The rows of M fall into a few groups, and each row is roughly a mix of its group's hidden directions; one row fits no group.
M (132 x 12):
[[-20 -16   9  18   9  -7   1  13   7  12  -5   6]
 [ -1  17 -12  -4   9 -24   3 -11  13   9 -12  -2]
 [ -3  17  14  -3  -4  19  -1 -23   7   0 -12  -1]
 [ 14  20  20 -11  14   2  -9  -3  -4  -7  12   0]
 [  4  24  17  19 -12   5   1   3   1  -2 -10  -5]
 [ -4  -1 -13 -18  -8   0  15  -6  16  -6  -4  22]
 [-14  -8 -18 -20  11   6 -17  -3   6   1 -13  -2]
 [  0   6  -8  -3  -6  10   4  23 -17  19  11   7]
 [ -5  -5   6  -6 -10  -6  23  19   1   0  -3 -22]
 [ 12  -1   8  -1   2  27   1  -1  -3 -11  22   8]
 [-10  15   7  -7  -5   4  -5 -14 -21   8 -19   8]
 [ 12 -12  -2  15 -14   4  19  12  18  -8  -5  -1]
 [ -6 -25 -15 -16  16  -9  -6  -1   1   8   6   4]
 [  0   0  12  11  -5   3   4 -18   1 -17 -26   0]
 [ 13   4   3   4  12  -2   2 -25  -1  16  19  -3]
 [ -4  -7  24  10   0   0 -10   8  16 -17   3  10]
 [ 11  -2  22   4  13  11 -13   0 -15  -3 -17   4]
 [ -6 -11  21   3   2  -1  14   6  16  16  15  -1]
 [  5  -5  10  -5  -9 -10  -3  -6  32   8  12  -1]
 [  3 -22   5  -1 -16  -9   9   9  10 -20  -8   4]
 [ -2 -21  -3   4  -9 -17  -7   6 -23  -2  -6  12]
 [  6 -15 -14  -3  -1  -7   9  19  21  -2  13   6]
 [  4  -3  33   1   9 -10  -5   6  16  -5  -3   2]
 [  5   3 -12   8 -19  -1 -12  25  -7 -12  -3   6]
 [-26  18  -9 -10  -4  15  -2   1  -9   7   1   8]
 [ -2   6 -12   8 -13   2 -13 -18 -14  20   5  -9]
 [ -3  17 -14  -7   2 -17   5   6   6   2 -22 -14]
 [ 30  -3 -10  13   9  -5  -8  10  -4   3  -4 -11]
 [-18  21   5   9   0   7  -5  14  11   4  -8 -16]
 [  4  -5   7   5  -2  16 -13  -8 -11  15   8  24]
 [ -3  12   5  -6   8  -7   9 -18  21  13 -13 -11]
 [-10   7  -4   5   1  20   4  -3  20 -11  18 -11]
 [-14  -5   8  10 -19   6 -14  10 -19  11   6   1]
 [  0  -7 -14  13 -12   6  18  16  12  -6  16  -5]
 [  1  -1  14  16  -5  17  -1  -5  10   5  19  18]
 [ -8   7 -20   0   4  30   0  -1   6 -11   1   6]
 [ -1   3   7  12  13  21 -10  16 -20  -1   4  -7]
 [  4   8  19   3   5  -9 -14  -9 -12  24   6  -5]
 [  8   1   4  -4   7   2   4 -25  13 -16 -20   0]
 [  1   7   5  -8  20 -19 -11  -5 -11  16 -10 -11]
 [ -9  16 -18   8  10  -6 -12 -10 -10  -4  13 -15]
 [  4   9  -1  -6   9 -26   7   8   2  12 -20   5]
 [  0   8   6   0   9  -2 -19   9   5 -13 -11  26]
 [  7   0   5  -1  15  14  -4  -8  23 -10  17 -10]
 [ -3  -7 -13   5  -4  -9   8   3  25  -6  20 -12]
 [ 12  11  20 -11 -17   8  14  11   4  11  -4   3]
 [-19  11 -17  -1   3  -8  -4  -2 -19   6  12 -12]
 [ -7  12  21   9   9  20 -11  -3   2   6 -15  -9]
 [ -2  -6   4   3   3 -10  -8  -3 -11  31 -14   8]
 [  3   1  -9 -12 -10  16  14 -13  -8 -20  13  -8]
 [ 12  19  -4  -4 -14  -5   5 -18   6  -7 -20  -1]
 [ 18   6   5   5 -17 -18   3  -6   4   1 -15  17]
 [-19   7  10  10   0  -1 -12   1  -8   5 -26 -10]
 [-11 -25   7   5  -2 -14   4  -2 -24   3   0   3]
 [ 13  -9 -17  13  12  -2  11   5  -4 -14   9 -18]
 [  9 -10   0   7 -19 -22   4   1   7 -14  -2  17]
 [  3  17  13  21   9   8   1  15  -3   1  18  -2]
 [ 16  18  -1  -7  -2  10  -2  -9   8 -11   9  23]
 [-17  -2  -1   2   9  -7  -1  23  10   9  20   6]
 [-16   2  -1   0   1 -30   6 -12  -9   5  -6  11]
 [ -8   2  -2  -1  11  -5 -14   3  -5   5  32 -11]
 [ -7   1  -6   5 -20  -1  10   4  -9  -2  16 -25]
 [  3   1 -18  15 -13   9  -9 -21   0  -6  16   7]
 [-14  11  -7  -9   0   4  -5   2 -25   9  18   7]
 [ -7   7 -22   0  -8  19 -15  -6 -18   2   2   2]
 [ 14  23  -3  -3   7  12   6  -2  18  -5  17   3]
 [ -9  15  15  -6  -8  12  -9  24   0  -4 -12   3]
 [  6  22 -10   4   8   3   1 -15   1  24   3  10]
 [ 11  15   7  -7   7  10   9 -18  23   6  -3  -6]
 [  8  -4  22   1 -21  12  12   1  12  -1   9  -9]
 [ 15  -8   5  20   8  16   2  17   0  -7   5 -14]
 [-10   5 -30   4  -1   5  18   5  -7  -9   1  -8]
 [  5  11 -10  17  -2  -4 -10  15 -11  -2 -15 -19]
 [ -3  13  -9   2   5  26   6   5   8 -12  12  15]
 [-13  -9 -14 -26 -13  -3   3  -9   9  -7  -3  11]
 [-11   0  -9  -8 -10 -11   4  -6  28   3  17  -2]
 [  5   4  10  18 -11  10   1  14 -23  12  -3  -8]
 [  4  -1  -1 -10   9  21   6   4  16  -1  26  -1]
 [  0 -19 -16   1   9  -8  13 -10  -3 -13  14 -15]
 [ 20   2  10  18 -10   4  10 -14  -3   1   5 -18]
 [-10   4  -3   5  -7  22 -15  22  -7 -12   3  -4]
 [  5  -2  -3   1  10  -8 -25   7  -1   6 -12  24]
 [ 16   8  -7 -14  18  -4   1 -20 -11   9   5 -10]
 [  6  -2  24 -14  13  -6  10  11  -9  14   0  -7]
 [-19   2   8  -2   2  -9 -13 -18  17  -9  14  -6]
 [-24  -3  23  10   1  -4  -2  -2 -15   6  -4   9]
 [  1  10  13  -3   8  25 -11   4   6 -15   8  14]
 [-16   6  12   9  -5  -3   6  -2   2   9 -19 -24]
 [  0   3   6  -8   1  -2   4  17   4 -34   6  -5]
 [ 11  -8  18  21  -6   5  -1   9  15  -1 -12 -13]
 [  6  26 -20  -5   0  13  14  -7   4   3   7  -4]
 [  4 -21   1  -9   6  10  -1 -22 -18  -5  -8  -4]
 [-20  -2   0   5   0   9   2  25   1   0  20  -9]
 [  7 -11  18  -2   8  -7 -11  -3  12  -8 -24   9]
 [-12  -9   6  17 -16   4   3  21 -10  -4  13   7]
 [  7 -17   8  11 -10   5   9   5 -24  -9  15  -3]
 [ -5 -20   1  11  14  14  -7 -13  17 -13   6   4]
 [  3   0 -27 -10 -10 -10   2  14  14  -3   1 -11]
 [ 12  -6   7 -17   5   6   4 -12   9 -12   5  25]
 [ 13  -1   9  11  11  21  -4  18  -8   0 -15  -4]
 [-29   1  13  -3   5   7  -6  12  11   8   7  10]
 [ -7 -15 -22   4  -7   9  -7  -8 -13  14  -9  11]
 [  1  13 -18  -4  17   3  23   7   2  -2   8  10]
 [  1   4   6   2   5  -9  23 -13  12  11   3 -22]
 [  9   4  11  -5  -7 -10   1   3  22 -25  -9  -3]
 [  2  -5   5  -5  19 -11 -15 -12  22  -7   6 -11]
 [ -7 -17  21  11  17  -3  11   4  10   9   9   0]
 [-10  -4  -1  18 -13  16  13   9  14 -16  -7   0]
 [  9   1  -1 -18   2  -1   7 -23  22  -7  -7  10]
 [-17 -20  -4 -10  18   3   5   0   1   9  14 -14]
 [-18   9 -15 -25   3  -4  -3  -7   2   3   4  16]
 [ -1 -23   8  -5 -15 -13  -6   4 -16   2  -8 -15]
 [  7  -5   6  25  -9   2   4   6  11  -1   9 -24]
 [ 10 -12 -15   8  -9 -19   1 -25   5   3   0  -3]
 [  3   0   6  -6 -22   4   9  12  13  16  -7  18]
 [ 19 -14   5  -5  16 -10  -6   4 -12  -7 -16  13]
 [  2 -11   5  -2  17 -15  15  -5  13  19  13  -5]
 [ 16 -17   1  11  -2 -18   6  -2  17  -9   9 -11]
 [ 24  -8   5  -1   1  -6  10 -16   2 -10 -20   7]
 [ -7  -8 -14   9  22  -8   8 -12  -7  16  11  -7]
 [  7   2  -3   1 -13  11  20  -5  -8 -15  15 -18]
 [ -6 -22 -12  -8 -11  -4  10  15  -8 -14 -10  -8]
 [  0   7   5   5 -15   3  15   3  14   3  -8 -28]
 [ -4 -11 -20 -10   9  10  10  -7 -13   5   3 -21]
 [-22  -7   6   6   2  18  -9  17  10  -7 -12  -3]
 [-10  -9  10   2 -20  13  -5   5 -20 -14  -2  10]
 [ 26  -9  -3   9  -8  -5  -2  20   0  -2  12  11]
 [ -8   9  -1   7  -3  16  -3   7  -6  24  -2  22]
 [-10   3 -17 -10 -12 -10  15 -15  18  -6   4   6]
 [  2 -28   1   9 -16  -7  -8 -17  -4   3   3  -8]
 [-24  13  -2  -3  -7  17   1   1 -14  -3  -9  15]
 [ 21   4   8 -15   9  -9   8  19  11  12   3   3]]

Here is one row from each group, named. Which group is each of the other rows in?
[ -9  12 -18 -18  11  -3  -1 -15  -5   2  18  -2] : <128>
[  2 -18  17  -2 -21   8   1  11  16   6  -8   1] : <44>
[ -8 -16 -15   0  10  -4   4  -3 -10  25 -15   2] : <66>

[  2  11  -3   7  -2  10 -23  16  -9 -11  -2  19] : <44>
[ 11  -5 -13  12   8   7   8  14  15  -4  13 -20] : <128>
[ 17  10  13  12  -1  -2  13  -4  15  11  -7 -17] : <44>
[-13  19  -4   2 -17 -15  -1  -3  -9 -10 -12  15] : <44>
[ -3   7  18   1  26   5 -12  -4  17  -4  -2  -5] : <66>
[ 13   2  -2  11 -12  -7  12 -16  11   2  14 -21] : <128>
[  7   6  -7   1 -21  12  12   7  -7 -20  16  -4] : <44>
[  1  23  23   4  -6 -13  -2   7   9   2   3 -14] : <66>
[ 20 -17 -12 -14  12  10   4  -9   4  -2  14  -4] : <44>
[  9  10  -6   7 -18 -15  14  16  16   1   6  -7] : <44>
[  7   9  12  -7   7  -5 -21   3   3 -24  -5  12] : <66>
